In the data rows, 128 means zero.
Here are some points:
[104, 94, 38, 87, 157, 190, 149, 120, 59, 57, 145, 158, 132, 150, 203, 57]
[117, 154, 206, 89, 124, 176, 115, 137, 96, 97, 171, 111, 197, 143, 120, 94]
[95, 155, 246, 80, 129, 164, 108, 175, 98, 163, 214, 85, 161, 162, 106, 66]
[137, 124, 46, 148, 164, 114, 149, 80, 125, 129, 98, 130, 114, 93, 143, 135]
[90, 107, 66, 69, 173, 170, 110, 129, 73, 124, 174, 139, 122, 138, 184, 84]
[132, 120, 119, 125, 113, 131, 147, 130, 127, 107, 136, 120, 129, 135, 125, 119]
[141, 164, 214, 126, 87, 112, 148, 164, 140, 132, 134, 116, 153, 153, 86, 119]
[160, 149, 106, 186, 122, 89, 151, 94, 175, 144, 84, 109, 106, 95, 120, 172]
[94, 132, 90, 95, 143, 170, 156, 133, 82, 96, 151, 137, 133, 142, 167, 64]
[99, 80, 129, 85, 152, 166, 87, 127, 87, 82, 183, 125, 128, 144, 153, 83]
[84, 113, 88, 70, 167, 181, 119, 133, 67, 99, 183, 135, 110, 143, 194, 61]
[124, 147, 255, 103, 57, 160, 94, 225, 105, 127, 144, 142, 185, 197, 109, 121]
[110, 125, 118, 121, 124, 132, 119, 152, 124, 128, 135, 127, 117, 142, 134, 120]
[88, 104, 74, 106, 174, 186, 124, 114, 72, 79, 166, 139, 118, 132, 192, 64]
[155, 134, 220, 131, 110, 93, 90, 171, 152, 165, 149, 122, 146, 151, 102, 176]
[90, 96, 54, 118, 145, 172, 113, 105, 93, 79, 142, 133, 88, 118, 184, 99]
[95, 88, 30, 99, 155, 172, 122, 119, 81, 90, 148, 147, 89, 128, 179, 95]
[142, 126, 74, 127, 154, 111, 159, 120, 120, 146, 119, 152, 112, 131, 151, 114]
[167, 140, 188, 178, 88, 99, 136, 122, 180, 138, 116, 89, 135, 122, 91, 178]
[183, 143, 199, 141, 133, 78, 124, 128, 160, 153, 124, 124, 180, 134, 78, 184]
[142, 129, 123, 145, 130, 109, 131, 125, 133, 129, 121, 129, 124, 128, 122, 135]
[120, 157, 68, 167, 134, 100, 161, 101, 152, 154, 76, 134, 88, 85, 128, 133]
[148, 140, 141, 186, 136, 87, 132, 90, 159, 169, 77, 129, 126, 88, 94, 161]
[157, 125, 73, 181, 144, 72, 139, 85, 174, 176, 58, 141, 119, 86, 106, 188]
[165, 144, 129, 169, 123, 65, 142, 108, 177, 182, 78, 140, 119, 99, 82, 181]
[117, 97, 25, 123, 157, 167, 156, 92, 97, 98, 118, 144, 102, 114, 171, 94]
[123, 113, 26, 110, 167, 151, 155, 102, 94, 100, 133, 142, 117, 124, 179, 96]
[173, 144, 216, 126, 121, 106, 116, 135, 150, 148, 149, 106, 177, 136, 85, 159]
[146, 145, 37, 184, 122, 99, 180, 85, 168, 132, 35, 142, 104, 80, 126, 153]
[145, 146, 207, 117, 113, 121, 115, 156, 137, 141, 152, 131, 174, 141, 110, 144]
[122, 118, 242, 81, 87, 142, 101, 199, 117, 102, 203, 96, 173, 193, 111, 107]
[158, 155, 125, 148, 147, 77, 147, 97, 167, 187, 115, 113, 128, 90, 99, 175]
[144, 147, 140, 141, 107, 97, 134, 146, 152, 152, 98, 147, 136, 130, 110, 159]
[150, 151, 236, 123, 113, 104, 89, 161, 148, 160, 141, 121, 175, 138, 90, 166]
[122, 148, 192, 119, 97, 157, 112, 153, 130, 129, 139, 114, 156, 144, 103, 137]
[164, 146, 199, 145, 108, 89, 117, 143, 161, 153, 88, 152, 160, 112, 63, 166]
[89, 101, 68, 90, 143, 165, 121, 145, 86, 91, 153, 145, 113, 143, 172, 88]
[102, 159, 180, 143, 98, 120, 133, 146, 141, 148, 110, 120, 123, 126, 112, 129]
[147, 127, 106, 164, 156, 66, 151, 72, 161, 150, 87, 128, 104, 72, 100, 155]
[132, 142, 3, 169, 145, 84, 175, 77, 143, 186, 21, 187, 91, 76, 120, 143]
[83, 72, 94, 89, 159, 184, 92, 121, 74, 85, 184, 123, 99, 146, 173, 88]
12 more points follow, each with its number after it:
[153, 152, 212, 151, 97, 78, 113, 154, 189, 191, 129, 110, 125, 127, 88, 183] 0
[127, 139, 255, 90, 112, 147, 100, 203, 107, 114, 195, 110, 179, 190, 123, 101] 1
[161, 116, 90, 140, 113, 114, 145, 114, 142, 97, 102, 142, 115, 135, 138, 170] 2
[92, 125, 130, 85, 164, 197, 123, 122, 71, 75, 180, 124, 146, 127, 168, 56] 3
[112, 126, 99, 105, 167, 165, 131, 105, 88, 99, 159, 121, 121, 116, 168, 90] 4
[166, 180, 241, 141, 89, 91, 144, 171, 168, 169, 119, 117, 166, 147, 73, 151] 5
[156, 139, 90, 173, 105, 92, 162, 92, 163, 158, 73, 136, 119, 102, 96, 173] 6
[135, 123, 118, 151, 113, 137, 133, 111, 132, 129, 117, 127, 117, 122, 133, 141] 7
[68, 109, 97, 86, 133, 204, 108, 140, 67, 90, 167, 136, 106, 143, 165, 68] 8
[160, 147, 175, 149, 107, 71, 128, 131, 156, 189, 100, 130, 134, 128, 88, 182] 9
[160, 124, 89, 131, 130, 112, 153, 111, 141, 106, 104, 144, 142, 119, 125, 143] 10
[79, 124, 184, 76, 88, 191, 94, 178, 88, 88, 182, 117, 148, 168, 142, 86] 11
Which three of these numbered points are nearest to each point below, ignoring the 2 directions in which the first points spread most? Their numbers follow each, nearest first.
[118, 153, 169, 91, 125, 158, 132, 169, 106, 120, 154, 136, 151, 158, 140, 76] > 5 1 6
[92, 141, 188, 113, 132, 143, 96, 149, 121, 158, 182, 97, 103, 133, 136, 106] > 0 8 4
[132, 146, 170, 137, 126, 100, 119, 129, 153, 181, 130, 115, 107, 116, 118, 154] > 0 9 8
[108, 109, 44, 111, 159, 166, 145, 112, 89, 77, 139, 140, 111, 125, 183, 77] > 1 10 6
[122, 128, 233, 66, 104, 151, 109, 208, 98, 87, 212, 106, 177, 208, 136, 83] > 1 5 10
[69, 120, 86, 104, 163, 162, 100, 124, 88, 143, 166, 131, 77, 119, 183, 82] > 0 8 9
[182, 136, 86, 163, 126, 82, 168, 98, 168, 141, 67, 139, 146, 109, 109, 176] > 10 6 2
[91, 141, 96, 133, 135, 141, 137, 112, 108, 129, 109, 137, 105, 109, 140, 96] > 8 11 5
[145, 138, 130, 181, 138, 62, 126, 81, 193, 170, 106, 91, 72, 76, 93, 187] > 0 4 7
[122, 136, 36, 156, 132, 135, 161, 96, 115, 127, 84, 157, 121, 106, 153, 128] > 6 5 7
[97, 139, 80, 101, 148, 176, 158, 130, 85, 112, 138, 159, 120, 133, 177, 52] > 5 1 3
[123, 134, 143, 102, 144, 128, 115, 139, 120, 133, 171, 112, 117, 136, 148, 120] > 0 9 4
[104, 111, 72, 118, 174, 181, 129, 90, 78, 64, 123, 169, 122, 108, 169, 54] > 3 4 1
[106, 117, 54, 127, 171, 170, 143, 76, 77, 86, 107, 158, 122, 86, 170, 80] > 3 4 8
[100, 102, 59, 97, 183, 163, 125, 100, 87, 93, 169, 122, 108, 116, 171, 81] > 4 3 1
[136, 130, 87, 144, 174, 103, 140, 79, 132, 146, 118, 109, 110, 86, 125, 128] > 4 3 1
[167, 134, 130, 165, 98, 81, 125, 105, 171, 167, 69, 140, 155, 110, 72, 210] > 6 10 7
[89, 99, 99, 109, 141, 183, 114, 126, 84, 88, 176, 118, 107, 142, 168, 91] > 7 8 6
[156, 137, 46, 173, 134, 84, 167, 77, 149, 141, 57, 146, 110, 86, 119, 156] > 6 10 1
[144, 150, 43, 142, 141, 108, 187, 113, 122, 141, 54, 188, 133, 116, 140, 118] > 5 1 10
[168, 138, 219, 108, 109, 129, 121, 156, 126, 122, 149, 142, 177, 157, 104, 128] > 10 1 6
[88, 108, 188, 89, 114, 191, 83, 161, 85, 89, 201, 102, 133, 170, 161, 91] > 7 8 11
[174, 161, 203, 172, 94, 89, 131, 131, 183, 162, 101, 102, 155, 109, 83, 195] > 7 6 4
[150, 146, 136, 153, 142, 118, 142, 91, 139, 130, 80, 151, 141, 91, 113, 127] > 3 4 1
[159, 164, 207, 182, 89, 59, 127, 133, 195, 198, 96, 101, 132, 113, 75, 183] > 0 7 9
[123, 90, 100, 84, 141, 163, 128, 128, 93, 62, 178, 126, 136, 154, 166, 104] > 10 2 6
[120, 128, 109, 125, 133, 135, 117, 122, 132, 142, 134, 110, 115, 116, 141, 135] > 0 7 9
[132, 145, 103, 134, 137, 120, 160, 116, 121, 138, 104, 143, 132, 115, 127, 115] > 5 1 6
[137, 142, 178, 127, 116, 89, 104, 143, 134, 165, 110, 133, 154, 130, 81, 159] > 9 8 1
[51, 110, 62, 92, 172, 185, 102, 118, 65, 112, 173, 135, 62, 113, 209, 64] > 0 8 9
[145, 117, 63, 165, 124, 109, 130, 83, 152, 147, 67, 152, 96, 91, 132, 184] > 7 11 6
[142, 112, 0, 155, 150, 93, 150, 66, 147, 156, 64, 157, 74, 82, 150, 164] > 9 0 7
[138, 122, 53, 133, 159, 90, 154, 92, 134, 163, 83, 154, 108, 91, 130, 137] > 9 1 5
[111, 132, 167, 103, 120, 154, 101, 132, 105, 123, 146, 132, 144, 139, 113, 119] > 8 6 7
[118, 119, 92, 108, 127, 159, 124, 127, 107, 108, 119, 137, 142, 134, 140, 135] > 6 10 7
[123, 114, 106, 112, 158, 144, 144, 114, 95, 77, 127, 144, 163, 131, 138, 82] > 10 3 1
[96, 107, 82, 104, 128, 202, 121, 138, 88, 60, 161, 117, 114, 145, 188, 87] > 7 11 6
[99, 120, 127, 79, 116, 192, 119, 153, 90, 86, 171, 130, 141, 156, 151, 91] > 6 11 7
[102, 140, 138, 87, 130, 193, 133, 141, 81, 70, 167, 112, 160, 148, 161, 75] > 3 4 5
[159, 157, 219, 159, 97, 78, 135, 145, 174, 155, 123, 106, 149, 134, 84, 163] > 1 7 5
[79, 127, 167, 81, 124, 185, 99, 164, 89, 118, 190, 116, 127, 156, 152, 78] > 8 0 11
[110, 130, 204, 92, 93, 165, 86, 181, 131, 107, 195, 95, 140, 166, 141, 120] > 0 7 11
[164, 142, 180, 127, 108, 116, 121, 137, 150, 136, 136, 112, 175, 137, 104, 165] > 10 6 7
[86, 83, 106, 72, 152, 175, 92, 151, 78, 85, 194, 128, 108, 163, 178, 79] > 0 9 1
[86, 127, 122, 102, 109, 180, 111, 151, 96, 69, 120, 144, 143, 127, 148, 97] > 11 8 6
[85, 114, 42, 116, 161, 174, 134, 97, 90, 95, 124, 141, 95, 109, 177, 65] > 8 3 11
[152, 124, 16, 171, 127, 105, 150, 85, 155, 158, 43, 168, 91, 98, 130, 174] > 6 7 9
[142, 123, 112, 138, 164, 116, 133, 89, 143, 134, 141, 104, 115, 96, 131, 130] > 4 3 1
[133, 123, 66, 144, 192, 100, 157, 70, 125, 140, 80, 164, 121, 83, 138, 93] > 3 4 1
[80, 120, 47, 114, 120, 179, 132, 134, 83, 90, 105, 156, 109, 130, 162, 85] > 11 8 6
[125, 125, 123, 109, 155, 155, 128, 98, 106, 109, 163, 107, 136, 118, 152, 106] > 4 3 7
[154, 136, 71, 180, 172, 70, 150, 72, 163, 140, 73, 123, 111, 68, 136, 166] > 4 1 3
[106, 115, 74, 116, 156, 167, 132, 84, 97, 71, 131, 120, 126, 96, 143, 106] > 3 4 7
[133, 127, 31, 146, 191, 131, 152, 40, 118, 140, 89, 133, 119, 60, 129, 129] > 3 4 7
[90, 121, 126, 105, 154, 167, 123, 125, 83, 101, 140, 143, 125, 124, 152, 77] > 3 8 4
[105, 131, 216, 127, 98, 119, 83, 165, 131, 144, 152, 116, 126, 154, 113, 135] > 0 8 9
[97, 117, 160, 84, 130, 166, 97, 180, 87, 124, 172, 141, 144, 181, 148, 89] > 9 1 8
[127, 110, 0, 146, 156, 109, 149, 90, 131, 143, 64, 169, 89, 92, 147, 134] > 9 1 6
[174, 137, 198, 141, 74, 110, 118, 161, 165, 122, 125, 111, 167, 162, 93, 188] > 2 10 6
[128, 139, 122, 122, 127, 141, 153, 121, 113, 118, 118, 138, 134, 121, 128, 102] > 5 6 1
[91, 136, 34, 135, 148, 167, 163, 94, 110, 120, 97, 140, 81, 86, 160, 77] > 8 11 5
[159, 132, 181, 168, 104, 90, 124, 124, 181, 131, 118, 104, 134, 110, 80, 173] > 7 6 4
[118, 106, 119, 109, 118, 131, 97, 159, 119, 136, 148, 144, 125, 159, 135, 144] > 9 0 6
[191, 129, 119, 160, 154, 78, 144, 84, 155, 151, 81, 134, 154, 98, 90, 178] > 10 4 1
[172, 136, 147, 160, 141, 69, 127, 98, 171, 153, 120, 103, 127, 96, 94, 180] > 4 1 0
[143, 123, 49, 124, 156, 136, 142, 94, 119, 123, 108, 140, 127, 99, 146, 139] > 10 4 6
[99, 148, 220, 100, 67, 164, 100, 201, 110, 114, 151, 125, 160, 178, 112, 103] > 11 8 6
[111, 134, 143, 100, 137, 170, 110, 149, 104, 102, 143, 141, 163, 129, 146, 108] > 3 1 4
[137, 135, 182, 130, 78, 129, 124, 156, 146, 122, 136, 112, 150, 154, 106, 151] > 6 7 11
[118, 107, 27, 128, 166, 118, 159, 83, 103, 96, 67, 181, 116, 104, 150, 91] > 10 1 5
[153, 146, 107, 162, 131, 107, 143, 72, 155, 134, 83, 112, 136, 76, 90, 166] > 3 4 7
[130, 120, 198, 121, 114, 137, 95, 144, 136, 120, 170, 92, 145, 150, 119, 150] > 7 0 4
[91, 121, 130, 96, 128, 181, 118, 151, 80, 106, 157, 145, 112, 154, 168, 72] > 8 5 11
[181, 146, 187, 168, 107, 46, 128, 135, 191, 180, 109, 108, 135, 123, 87, 201] > 0 9 1
[108, 86, 38, 105, 133, 179, 126, 131, 84, 53, 143, 144, 120, 150, 194, 103] > 2 10 6
[153, 163, 190, 187, 124, 74, 151, 90, 187, 172, 99, 92, 133, 78, 60, 153] > 3 4 8
[129, 117, 161, 92, 152, 115, 110, 151, 116, 148, 168, 123, 139, 152, 120, 113] > 9 1 0
